Each row is where one point has got to under a steady rotation. How many ticks took it there?
The counts run from 0 to 1198.
[-1.82  0.89  0.05 -0.68  0.79 -2.82  0.70  1.26  3.17 -3.69 -0.50  1.40
 -1.75 -1.08 -1.09 -0.60 -1.86 -0.01 -1.53  2.46  1.39  0.92 -0.49 -1.19
 -1.12 -1.51  1.27 -0.07  2.52 -0.77  1.68 -2.43  1.54  2.18  4.53 -3.07
 -1.87  1.50  1.15  0.75  4.07 -2.46  3.01 -1.85  0.36  1.65 -0.14  0.71
 -0.13 -3.28  0.89 -0.41 -0.25 -1.00] => 721
[-1.65 -4.23 -0.37  0.63 -1.68 -2.60  0.24  3.58  4.01 -5.36 -2.35  1.82
  1.19  2.92  2.03 -2.75 -0.33  0.74 -0.57 -0.08  0.74  0.98 -1.98 -0.97
 -1.01 -0.77  1.99 -1.30  0.37 -1.05  0.61 -0.96  2.23  0.80  0.61 -0.86
 -1.55  1.12  0.75  1.24 -2.24 -1.13  3.96 -1.78  2.64 -1.90  1.37 -0.08
  0.37 -0.64  0.58 -0.22 -0.29 -1.37] => 1022
[-2.46 -0.84 -1.12  2.60  2.58  0.16  2.47  0.78  1.28 -2.98 -1.60  1.48
 -0.85 -0.50 -1.12  0.62 -1.45  1.00  0.51 -0.50  0.35  1.28  0.49 -0.15
 -1.73 -0.72  1.16 -2.31  2.88 -3.08  0.40  0.76  4.26  4.83  2.22 -0.87
  0.16  0.55  0.85  4.44  1.78  0.35  1.70 -1.31  1.49 -0.01  4.31  1.07
 -0.41 -0.98  1.81  2.17  1.37 -1.18] => 242
[-0.26 -0.45 -0.72  1.17  1.30  0.24 -1.91 -1.01  6.28 -1.05  0.54 -0.48
  0.41 -0.28 -2.34 -1.16 -0.41 -1.25 -1.91  3.49 -0.90  0.43 -0.72 -0.77
  0.58 -0.04  0.18  1.06  2.22 -2.05 -1.19 -2.26  2.86  2.38  1.10 -2.94
 -0.04 -0.35  1.50 -2.37  3.41 -0.25  1.32 -0.41  0.57  0.32 -0.55  3.78
 -0.82 -2.59 -2.22  3.15  0.76 -2.95] => 334
[-2.34  0.73 -1.10  1.32  0.94 -1.29  0.20  1.28  5.28 -1.10  0.77  1.79
 -0.35  0.82 -1.27  1.98 -2.07  2.76  1.78 -1.09  2.14 -0.68  1.60  0.71
  0.47  1.06  2.56 -0.37  0.48 -3.28 -0.16 -1.27  1.44  1.77 -0.40 -0.54
 -1.14  1.02  4.06  0.54  3.28  1.21  1.36 -1.63 -0.84  0.74 -0.81  4.58
  0.74 -2.05  0.30  2.21  2.38 -1.41] => 1120
[-1.60  0.45  0.16 -0.97  0.51 -1.26  0.92 -2.47  3.95  1.60  0.34  0.36
 -0.54  1.39 -0.64 -0.26  0.74  2.35  0.78  0.02 -1.89 -0.32  2.38  0.68
  0.35 -0.66  1.84 -0.14  3.81 -1.67 -0.28  0.86  2.94  5.33  1.26  0.91
  1.46 -1.69  2.33 -0.92  0.08 -1.68 -0.52 -2.42  0.42  0.60  1.87  3.91
 -1.46 -1.15  1.07  4.36  1.64 -0.79] => 588
[-1.96 -2.45 -1.65  1.85 -0.11 -0.66 -1.21  1.10  5.74 -2.69 -0.69  1.63
  1.02  1.77 -0.01 -0.30  0.26 -0.93  1.72 -2.40  2.45  0.27  0.91  0.47
  0.85  0.05  1.06 -1.08  0.66 -1.89 -0.78  0.56  3.15  1.85 -1.23 -1.70
  0.00  0.16  2.14 -0.29  4.29  0.36  4.28 -1.81 -0.81 -0.20  0.63  2.79
  2.75 -0.50 -0.08  2.40  1.16 -3.43] => 1195
[-1.60 -0.97 -0.65  2.59 -0.91 -0.06 -1.47  0.16  2.09  0.76 -2.05  0.77
  0.85  0.48 -0.29 -0.99  1.45 -0.18 -0.08  1.44 -3.02  1.87  0.63  0.02
 -0.55 -0.20  3.13 -0.98  2.43 -1.03  0.05  1.52  3.52  2.13  0.78 -1.60
  1.34 -2.06  2.26  1.03 -1.84 -2.01  3.16 -2.00  1.45 -1.13  3.61  3.22
  0.09  0.93  0.01  2.44  2.39 -2.93] => 1150
[-1.15 -0.77 -0.85 -0.82 -0.50 -0.53  0.64 -2.09  3.49 -0.47 -0.16  0.87
  0.61  2.19  1.08 -2.67  3.09  0.17  0.33  0.47 -2.37  0.29  0.80  0.64
 -1.56 -1.29 -0.43 -1.32  2.87 -0.54  0.73  0.60  4.42  5.25  2.42 -0.06
  0.96 -2.05  0.20 -2.36  0.64 -3.05  2.20 -1.50  1.50  1.29  3.93  1.31
 -1.21 -0.76  1.16  3.31 -0.01 -2.46] => 920
[-1.75 -1.03  1.36  0.95 -1.32 -3.25 -1.24 -0.98  3.81  0.54 -2.09 -1.09
  0.96  0.89  0.68 -1.53  3.32 -0.22  0.11  0.25 -2.14  3.16  1.41 -1.47
 -1.49 -0.55  2.48  0.01  3.22 -1.55 -0.08  0.65  4.00  2.10  0.56 -0.44
  0.33 -1.55  1.50 -0.18 -1.20 -2.66  3.44 -2.26  1.81 -0.55  3.85  3.12
 -1.29  0.18  1.09  1.23  2.19 -0.24] => 509
[-0.28 -2.02  0.46  0.81 -1.25 -1.39  0.05  2.15  5.64 -4.06  0.35  1.79
  0.20  1.32 -0.17 -2.58 -0.83 -1.66 -0.45  1.02  1.12 -0.34 -1.01 -1.31
 -0.88 -2.06  0.07 -0.43  1.94  0.13  0.87 -1.69  1.18  0.96  1.17 -3.44
 -0.62  2.07  1.52 -1.14  3.54 -1.28  3.97 -1.49 -0.11  1.71 -0.35  0.90
  1.36 -3.25 -0.40  0.16  0.07 -3.46] => 790
[-2.80  1.01 -0.55 -2.07  0.62 -0.78  1.58 -1.03  2.46 -0.52 -0.62  1.77
 -1.66  0.66 -1.60 -1.48  1.36  3.04 -1.21  2.93 -2.63 -0.58  0.24 -0.42
 -2.15 -0.44  1.86  0.78  3.28 -1.44  0.88 -0.37  1.85  4.79  4.51 -0.36
  0.97 -2.65  1.07 -1.12  0.00 -2.43 -0.93 -2.01  1.69  0.60  2.17  1.39
 -3.23 -2.88 -0.13  3.47  2.17 -1.83] => 994
[-2.78 -0.96  0.82 -1.35 -2.38 -1.85 -0.63  0.50  4.45 -1.65  0.30 -2.32
  0.29  2.15  2.38 -1.78  1.03  0.81  0.30 -0.54  1.18  2.84  1.23 -1.11
 -2.61 -2.13  1.19 -0.71  2.20  0.09 -0.18 -2.09  3.82  1.66  2.64 -0.18
 -2.04 -0.11  1.52 -1.59 -1.01 -3.56  4.42 -1.64  2.46  0.11  0.52  0.44
  1.62 -1.38  1.17  0.58  0.27 -2.00] => 47
[-2.11 -2.94 -0.95  0.66  2.52 -0.21  2.18  0.05  1.32 -4.54 -1.92  2.01
 -1.94  0.70 -0.94 -1.01 -1.49  0.85  0.43  0.35  0.95  0.04  0.28 -0.43
 -1.12 -1.08  0.42 -1.34  2.63 -2.60  0.40  0.65  2.72  3.65  2.45 -1.50
  0.54 -0.92 -0.59  4.28  2.48 -1.19  0.64 -1.72  0.33 -1.10  3.31  1.34
 -0.68 -0.64  1.41  3.10 -0.61 -1.47] => 243
[-0.45 -1.14 -1.14  1.29  0.44  0.03 -1.16 -0.47  2.52  0.26 -1.24 -0.04
  0.44 -1.64 -0.65 -1.30 -1.18  0.60 -0.19  3.39 -1.01  2.42  2.66  1.42
  0.77 -0.23  1.05 -0.46  1.72 -0.76 -0.45 -1.04  2.04  3.79  2.96 -1.17
 -0.09 -2.16  2.69  1.76  1.01 -3.10 -0.01 -2.55 -0.18  1.33  1.72  4.72
 -1.09 -1.34 -0.25  4.26  1.39 -3.74] => 816
[-2.68 -1.33 -1.60 -0.28  0.76 -3.27  0.90  1.33  2.01 -3.81 -0.94  1.53
 -1.58 -2.20 -0.52 -2.18  0.64  0.57 -0.87  2.28  0.87  1.23  0.41 -1.91
 -2.20 -0.36  0.41  1.00  1.75 -1.08  2.04 -1.22  2.27  3.51  3.53 -1.52
 -0.68 -1.09  1.35  0.77  3.23 -2.51  1.12 -1.32 -0.21  1.50  1.61  2.64
 -1.81 -2.97  1.86  2.22 -0.77 -0.26] => 319
[-0.14 -1.96  1.07 -1.62 -0.79 -1.38  0.48  2.30  2.74 -3.00 -0.69 -1.90
 -0.84  1.20  0.57 -1.74 -2.33  0.92  1.55 -0.11  1.82  1.44  2.56  1.39
 -2.22 -1.74  1.29 -1.41  3.43 -0.69  1.05 -0.24  1.12  4.19  2.93 -0.18
 -1.94  0.87  0.86 -0.84  2.90 -3.06  1.38 -2.23  0.57  1.70 -0.37  0.31
  2.86 -2.45  1.43  2.95 -1.90 -1.72] => 870
[-1.62  0.32  0.22 -1.62 -2.04  0.98  0.68 -0.86  3.67 -0.45  0.60 -2.18
 -1.09  2.71 -0.85 -0.64 -1.21  3.24  0.84  1.39  0.19  0.60  2.10  1.70
 -0.71 -2.58  1.54 -0.08  3.11 -0.88 -0.13 -0.73  0.57  2.47  4.24  0.31
 -1.32 -0.91  1.49 -2.38 -0.75 -2.29  0.30 -1.73  2.32  0.81 -1.82  1.37
  1.19 -1.59 -1.67  2.74  1.11 -4.01] => 1163
[-3.53 -1.26 -2.49 -1.12 -1.37 -2.82  0.41  0.21  4.77 -2.83  1.90  0.47
 -1.02  0.95  1.25 -1.97  2.82  3.79  0.58  0.47  1.46 -1.42  2.67 -0.86
 -1.20 -0.15  1.07  0.43  0.07 -0.31  1.64  0.18  1.61  3.97  2.26  1.35
  0.50 -1.99  1.23 -2.02  1.35 -1.09  0.70 -1.98 -0.44  0.94 -1.82  2.92
  0.12 -1.96  1.21  3.26  1.19 -0.99] => 776
[-3.48  2.13 -0.93 -0.30  0.54 -1.20  1.24 -1.39  0.98  0.44  0.02  1.66
 -1.30 -0.13 -0.14 -0.29  2.41  3.05 -0.53  1.98 -1.57  0.76  1.43 -0.30
 -3.03 -0.04  1.64 -0.65  3.27 -0.07  1.37  0.15  3.33  4.26  4.02 -0.51
 -0.28 -2.25  1.84  0.09 -0.23 -2.17  1.11 -1.49  1.63  1.23  2.70  2.02
 -2.71 -1.94  0.09  1.68  2.76 -2.73] => 995
[-3.01 -0.65  1.01 -2.76 -1.59 -1.77  2.16  0.66  5.23 -4.01 -1.18  2.68
 -0.54  4.78  0.11 -0.23 -0.72  3.12  0.70 -2.54  0.68 -1.32 -0.09 -0.55
  0.92 -1.48  2.67 -0.10  1.76 -2.08 -0.87 -0.88  0.59  0.94  0.93  0.07
 -0.60  0.05  1.34  0.55 -0.65 -0.09  2.72 -2.40 -0.10 -1.69 -0.50  1.72
  0.55 -1.10 -0.79 -0.09  2.18 -1.77] => 605
[-1.35  1.47  2.37 -0.74  0.75 -2.03  1.75  0.61  2.41 -0.11 -1.11  0.14
 -1.40  0.02 -1.20  0.85 -1.32  1.95 -0.54  1.26 -3.06  1.14 -0.31 -0.10
 -1.94 -0.16  3.08  0.30  3.90 -2.63  0.28 -0.71  2.50  4.51  3.14 -0.26
 -0.03  0.32  2.57  0.77 -0.70 -2.39 -0.06 -2.69  1.97  1.10  2.91  2.77
 -2.26 -2.59  0.50  1.94  2.17  0.88] => 17
[-1.46 -1.10 -0.57  0.04 -0.16 -3.09  0.78  1.59  4.58 -3.75 -0.32  0.83
  0.19  0.83  1.99 -3.08  1.16 -0.67  0.16 -0.26  1.48  1.03 -0.02 -1.13
 -2.65 -1.23 -0.94 -1.41  2.03 -1.31  1.22 -2.08  4.14  3.33  1.72 -1.01
 -0.75  0.39  0.99 -0.60  4.00 -2.50  4.13 -0.72  0.52  1.11  1.91  0.34
  0.70 -2.46  2.17  0.37 -0.90  0.11] => 389
[-1.86  1.85  0.83  1.81  1.44 -1.46  1.76  0.42  2.38  0.39 -1.42  1.22
 -1.56 -0.26 -1.75  1.39 -1.59  1.41 -0.72 -0.09 -2.36  1.69 -0.24 -0.29
 -1.33 -0.32  2.99 -0.79  3.72 -2.71  0.75 -0.13  3.19  3.61  2.86 -0.75
  0.03  0.56  3.06  3.32 -1.58 -0.48  1.54 -2.69  2.33  0.13  3.84  2.64
 -2.55 -1.00  1.27  1.27  3.45 -0.55] => 18
[ 0.01 -1.32 -1.61  0.95 -1.00  1.08  1.97  0.16  5.62 -0.51  1.51  0.60
  2.18  1.82  0.84 -2.21  0.04  1.95  0.84 -0.22  0.30  0.06  2.02  0.89
 -0.70 -1.52 -0.95 -1.95  2.23 -0.33  0.89  0.45  2.83  4.28  2.44  1.19
  0.89  0.03  2.19 -1.95 -0.58 -1.18  0.58 -3.22 -0.43  1.61 -0.01  2.89
  0.65 -1.48  0.94  4.32  1.20 -3.52] => 295
[-2.52  0.67  0.57  0.14  1.23 -3.19  2.36  1.89  3.10 -3.04  0.80 -0.34
 -1.59  0.05  0.04  1.02 -2.14  2.63  0.51 -0.83  1.55  0.24  0.54 -0.69
 -1.99 -0.14  1.65  0.15  3.43 -2.91  1.27 -2.02  3.07  3.79  2.02  0.48
 -1.59  1.70  2.48  0.44  3.62 -0.63  1.31 -1.46  0.50  2.53  0.14  2.33
 -0.86 -3.78  1.91  0.83  0.41  1.78] => 315
[-2.70 -1.61  0.76 -1.65  0.87 -2.23 -1.69  0.86  3.21 -2.90 -4.29  0.81
 -0.17  3.29 -0.56 -0.35 -1.84  0.88 -1.14  1.78 -0.38  1.59 -2.12 -0.11
  0.00 -0.25  3.78  1.12  1.88 -2.03 -0.37 -0.54  1.74  0.82  0.96 -2.35
 -1.58 -1.30 -0.12 -1.18 -0.26 -2.31  2.86 -1.02  3.36 -2.34  1.05  1.03
 -0.98 -1.00 -2.34 -0.53  0.16 -2.99] => 908
[ 0.89 -1.53 -0.28  1.23 -1.28  0.38  0.43  0.65  7.00 -1.50  0.87 -0.60
  2.87  2.65  1.65 -1.51 -1.24  0.26  1.68 -0.74  1.37  1.46  0.44  1.14
 -0.68 -1.18 -0.42 -1.61  0.82 -0.71 -0.62 -0.93  3.29  3.61  0.55  0.58
 -0.56  0.88  2.90 -2.13 -0.62 -1.56  1.45 -2.14  0.32  0.74  0.13  3.14
  2.22 -1.41  0.86  3.35  0.71 -2.55] => 861
[-1.84 -1.25 -2.30  1.44  0.24  0.27  0.10  2.73  6.06 -1.54 -0.20  2.02
  1.57  3.87  0.17  0.23 -0.47  0.78  0.56  0.42  0.90  0.31 -0.14  0.88
 -0.53  1.08  1.67 -1.55  0.85 -2.73  0.64 -0.47  2.75  1.60 -2.43 -1.60
  0.09  1.37  3.26 -2.84  2.16  1.32  2.74 -0.89  2.74  0.64 -0.49  2.84
  1.68 -0.98 -1.10  1.50  1.47 -3.85] => 222
[-2.82 -0.86  1.14 -3.44 -2.31 -1.95  0.11 -0.58  2.79 -2.33 -2.27 -0.35
 -1.57  3.41 -0.89 -0.43 -1.84  3.15  0.21 -0.14 -0.08  0.60  1.14  0.65
  0.99 -2.35  5.25  0.87  3.68 -0.48 -0.58 -0.81 -1.23  1.13  3.77 -0.03
 -1.04 -1.67 -0.69  0.28 -0.31 -3.36  1.59 -2.49  0.43 -0.51 -1.92  1.13
  0.82 -1.63 -1.07  1.26  1.51 -2.30] => 194
[-1.87 -1.24  0.81 -0.89 -0.66 -1.25 -1.14  1.56  3.56 -1.96 -0.25 -0.88
 -2.87 -0.72 -2.51  0.38 -2.84  1.06 -0.52  1.68  0.65  0.37  2.11  0.52
  1.00 -1.09  4.82  1.52  2.74 -2.20  0.42 -2.06 -0.98  0.94  2.97 -2.09
 -1.33 -0.03  1.50  0.63  3.59 -0.85  0.92 -2.53  0.15  0.50 -2.41  3.66
  1.86 -1.78 -1.88  1.96  1.33 -2.11] => 487
[-4.47  1.03 -2.01  0.28 -0.73 -0.28 -0.29 -1.17  2.55  0.78 -1.02  2.74
 -0.95  0.81 -0.14 -0.23  0.81  2.14  0.14 -0.73  1.37  0.74  3.68  1.66
  1.30  0.13  2.49 -0.37  2.01 -0.95  0.32  0.64  1.40  1.92  2.64 -0.44
  0.59 -2.80  2.24  1.43 -0.62 -3.27  1.86 -1.72 -1.26 -0.01  1.29  3.94
 -0.33 -0.33 -0.87  3.07  4.10 -4.94] => 594
[-1.63 -4.08 -2.36  2.91 -0.15  0.23 -1.51  3.53  2.09 -3.24 -2.29 -0.15
  0.45 -0.53 -1.31 -1.04 -0.49  0.07 -0.17  4.15 -1.32  0.47  0.58  0.60
 -1.55  0.45  2.95 -0.11  1.91 -2.44  1.82  1.92  1.54  2.67  0.19 -1.38
  0.83 -0.21  1.24  1.32  1.59  0.99  1.76 -1.28  2.48  0.39  1.34  1.48
  1.96  0.54  0.60  3.73  0.51 -3.52] => 1037
[-2.10 -1.50 -1.59  2.36  1.04 -1.24  0.05  3.19  5.21 -1.99  0.03  0.16
  1.76  2.44 -0.19 -0.32  2.45  0.99  1.13 -0.63 -0.67 -0.06  0.02 -0.97
 -2.84  1.42  2.13 -1.18  1.78 -3.26  0.93  0.91  3.12  2.51 -2.07  0.02
  0.81  1.26  2.47 -2.07  1.06  2.75  2.93 -0.44  3.62  1.08  0.90  1.66
  1.12 -0.92  0.89  2.57  2.18 -0.82] => 624
[-3.38 -1.49 -0.56  0.74 -0.90 -3.39  0.74  2.53  2.18 -2.62  0.01 -0.84
 -0.33 -0.43  0.88 -0.88  1.69  2.25  1.35 -1.67  1.32  1.18  2.60 -0.93
 -2.51 -0.51  2.58 -0.60  1.27 -1.76  2.42  0.45  2.86  2.77  1.36  1.59
 -1.42  0.28  3.19  1.94 -0.81 -1.15  2.82 -2.35  0.71  1.30  0.50  1.75
  1.65 -0.42  3.66  2.05  2.24  1.02] => 544
